A single turn carries every row of the set below to another of its rows. Some are shown first; where does it send the rows asked next?
J814: [-4.04 -0.63  1.04 -0.52  0.95 -0.88 -3.06 -1.08  1.76 -1.74  0.40  1.67
  1.29  1.95]
J348: [-1.39  1.21 -1.18 -0.03 -1.30  0.42 -0.53  0.66 -0.33 -0.86 -0.45  1.19
  5.14  2.26]
J600: [-1.17  1.31 -1.83  3.13  0.44 -0.17 -1.25 -0.79  2.88  1.84  0.35  0.51
 -0.93 -0.70]
J59: [-0.96  1.09  0.08  2.71 -0.03 -3.03 -1.71 -1.34  1.28 -2.85  2.70  0.26
 -0.15 -2.60]
J198: [-0.03  3.59 -0.97  1.15 -1.96  0.35 -1.22  0.44 -0.06  0.77 -0.05  0.00
  4.68  0.04]
J795: [-0.74 -0.09 -0.62 -1.32 -2.29 -1.91  1.76 -0.61 -1.22 -0.61  0.71 -1.92
  2.16  0.46]
J375: [ 2.93  1.01 -1.98  0.32  2.07 -0.15 -1.30 -1.99  1.21 -2.55  0.41 -0.76
  1.01 -0.89]
J895: [ 0.18  0.82 -1.98  1.77  2.31 -1.52 -3.06 -2.03  0.48 -0.45 -3.16  0.65
  1.87  2.61]
J458: [-0.33  2.84  0.89 -0.04  0.26 -3.65 -2.80 -1.71 -0.23 -1.57  1.96 -2.07
 -0.48 -1.50]
J972: [-1.46 -0.65  0.93  2.58 -0.03 -2.78  0.28 -1.67 -0.62  0.66  0.83  1.72
  5.14  0.73]
J475: [-0.54  2.54  1.35 -0.13  0.37 -3.92 -2.95 -1.60  0.18 -1.30  1.83 -2.13
 -0.27 -1.72]
J493: [ 0.38  0.20 -1.54  1.92 -1.65 -0.83  2.66 -1.10 -0.01  0.68  0.21 -1.48
  2.61 -0.38]
J889: [-0.63  1.71 -1.04 -0.63  1.47 -1.48 -0.37 -0.37  2.77  1.37  0.18  1.53
 -1.27  1.57]
J227: [-1.56 -0.77  0.44  0.71  1.86 -1.53 -1.71 -2.87 -0.38 -3.34 -2.72 -1.06
  2.08 -1.88]
J504: [ 0.10  1.32  1.91  0.96 -0.60 -3.74 -0.49 -1.30 -1.79 -0.45  0.06 -0.39
  5.16 -0.23]
J228: [-0.78 -1.15 -0.93  0.88  2.87 -2.36 -0.60 -2.10 -3.15 -0.36  1.28  1.44
  1.64  0.97]
J317: [-1.02  1.48 -1.82  3.17  0.58 -0.18 -1.44 -0.78  2.57  2.12 -0.29  1.06
 -0.73 -0.82]
J18: [-3.82  1.11  2.42  1.24  0.62 -0.66 -4.27 -0.93  0.86 -0.50 -0.70 -1.62
  1.34  1.33]
J572: [ 0.75  0.11 -0.05 -0.82 -2.45 -0.24 -1.81 -1.29 -1.59 -0.34 -2.37 -1.01
 -0.30 -0.53]
J487: [-3.91 -0.97  1.46 -0.50  0.89 -0.79 -2.96 -1.66  1.49 -1.94  0.38  1.68
  1.33  1.84]
J136: [-0.53  3.46 -0.29  2.38  0.08  1.35 -1.87 -4.14  0.42 -1.29 -0.02  1.54
  3.49 -0.47]

J572 goes to J136
J18 goes to J59
Now find these:
J795 goes to J198
J600 goes to J814
J317 goes to J487
J493 goes to J348
J375 goes to J895

